Z: rows in 3 groups, each row roughly a mix of its group's directions
Z (78 x 10)
[[ 43 -37   8  40  -8 -28 -23 -34  13 -25]
 [-26 -66  30  12  19 -30   0 -11  12  26]
 [ 34  68 -11  18 -10  24 -30   6  17   2]
 [ 27 -57  17  46  12  -1 -30  -8  27  -4]
 [-27 -67   7 -27  13   3  20 -12 -22 -33]
 [-17 -56  -7  16  13 -32  49 -10   9 -26]
 [ 17  50 -44 -10 -48  -9  18  16 -10 -17]
 [ 62  11 -16  18 -38 -17 -40  17   2   2]
 [  1  -6  10  13 -44  -9  61 -24 -39  -9]
 [ 26  -3  -3  16  60 -39  40   8  -9  18]
 [-62 -44  14  14   3 -23  10  22 -30  -2]
 [ 56  12 -30  -8  27  39  14  16  35   7]
 [-36  -8 -49 -51   8 -12   9  31 -22 -13]
 [ 42  16  44  34  -3 -14  42 -13  20  23]
 [ 22  24  16  45 -50   9  27 -34 -19  -8]
 [-10 -16  11   2  13 -55  39  19  15  50]
 [-25 -33   0   8  34  41  43  42   3   2]
 [ -3   1  -3 -40  44  57  -1 -12  30  18]
 [ 26  48 -32  33  10 -21  10  21  45   0]
 [ 23 -51  -6 -40  -2  -1 -47  15   1 -33]
 [ -6   7 -40 -36  23   7  61  -6  14 -28]
 [ 12   9  38 -35  25 -34 -16  16 -12  54]
 [-31  20  30 -41  26 -15  14  22 -14  50]
 [ 13  39  33  38 -41  -4  36  -7 -21 -23]
 [ 10 -49 -11 -39  22 -33 -49   1  -3  -9]
 [-12  -4  24  36 -26  15 -61 -26  -6  29]
 [ 28 -55  10  48   7   3 -26  10  33   4]
 [-63  14   6 -31  25  16  45  -4 -10   3]
 [  1  46 -33 -41 -13 -20  47  23  -6   4]
 [-20 -28 -22  57   6 -42   1  -6  37   3]
 [  3 -53  37  40  15 -37   0 -23  19   3]
 [  5 -26  11   3  31  52 -50 -30  -4 -18]
 [ 19  65   4  -3 -26  13 -12 -47  17  13]
 [ 13  -6  61  -8   8  20  34  -5 -27 -43]
 [ -1 -23 -20 -15  28 -34  64  18  15 -21]
 [ 32 -31 -10 -40  46  39  -4  16  22  -9]
 [-68  -3  20  34 -24  -2  27  10 -24   5]
 [  9   5 -33 -22  40 -26  41  35  31 -18]
 [-70   5  22 -12  15  -5  46  -4 -10  12]
 [-42 -40  12   2 -33 -24  10 -15 -39  32]
 [-35  14 -47  39 -25 -22  -4  15  11  40]
 [  5   7  22 -41  33 -31   6 -56 -24 -11]
 [ -9  10 -50 -14 -10  39 -31   4  43  30]
 [-53  13  38  13  25  10  45 -16 -18  17]
 [-54  13   7 -38  31   2  50  -8 -10   5]
 [-30   7  20  47 -47 -10  30  18 -28 -17]
 [-52 -29 -35   1 -24 -41  19   6 -25  13]
 [ 57 -10  18  16 -11 -27 -54   6   1  21]
 [ 38  25  16  -6 -29 -60 -21 -18 -24  10]
 [-55  -8  20 -29  48  30  23  -4  -3  12]
 [ 40 -14  60 -13  40  18   8  -7  24   3]
 [ -6 -21  13  -6 -22 -64 -39 -15 -30 -18]
 [-23  12 -47  50 -15 -40 -11   8  25  14]
 [-52 -27 -48   7 -20 -39  14   6 -18  -1]
 [ 21 -38   5  -9  -2 -62 -32   5 -26 -26]
 [-62  25  -8 -26   7  17  49  -6 -14 -10]
 [ 24  17 -13 -15  29 -30  61  29  26  -2]
 [ 45 -22  20  16   6   7 -65  13   6  24]
 [ 33  70 -21  16  -2  10 -19  17  26   5]
 [-48  23 -10  21 -40   7  30  45   1  17]
 [-40  44   9  40 -35  18  33  -7  -3  17]
 [  9 -17  23 -45  62 -18  13   0   9  30]
 [-27 -18  37 -31  56   0   5 -39 -11   5]
 [-10  33  -1  34 -69 -25  -6  11 -19   1]
 [ 13  15  55  16 -20 -20  26 -16 -37 -37]
 [ -6 -14   1  39  12 -55  20   9  37  39]
 [ 31   5 -35  33 -45  21   9  44  15 -14]
 [ 42  73   2   1  -6  22 -13  12  12  12]
 [  2  24 -30 -61  34  15  35 -13  -4 -18]
 [-22   5  43 -38 -16  48 -17 -32  -2 -23]
 [ 29  12  11  38 -48  11  30  27 -12 -37]
 [-10 -47   1 -44  22   8  36  -1 -18 -43]
 [  0 -13  20  21 -14 -73  37  -1  11  14]
 [-22  18 -54  33 -16   5 -50   0  10 -21]
 [ 32 -51  -4 -43  29 -11 -34  11   0 -23]
 [ 37 -24 -19 -30   8 -45 -53  -8   2  -8]
 [-22 -48  28   9 -29 -14  35 -30 -36   7]
 [ 17 -58 -30 -26  19 -16 -36  31   6 -10]]
one row of each group, then the others: which group is each in?
[-12 -45  16 -25 -34  26 -30  19 -10 -45]	K
[-58  37 -11 -10 -22  11  40  28 -12  10]	Y
[-19  -6  11  17 -24  30 -71 -23 -17  10]	X

[ -4   3 -24 -42  34  -3  52 -30   4 -32]	Y
[-47 -20 -63 -11   6 -13 -21  18  -3 -25]	X
[ 33  54 -26  30   4  18 -23   5  35 -23]	X
[-57  26  18 -30  13  15  12 -35 -35  -9]	Y
[-46 -31  56  25  17  -9  -8  -2  -2  32]	Y
[  7  15  19  35 -50 -20 -39  28 -12  31]	Y
[-48 -42 -38  27 -13 -40  11  -4  -3  -5]	X
[-21   0 -24  47 -14   8 -66 -14  15  -6]	X
[ 34 -50 -15  -6 -17  -2 -19  44  -4 -41]	K
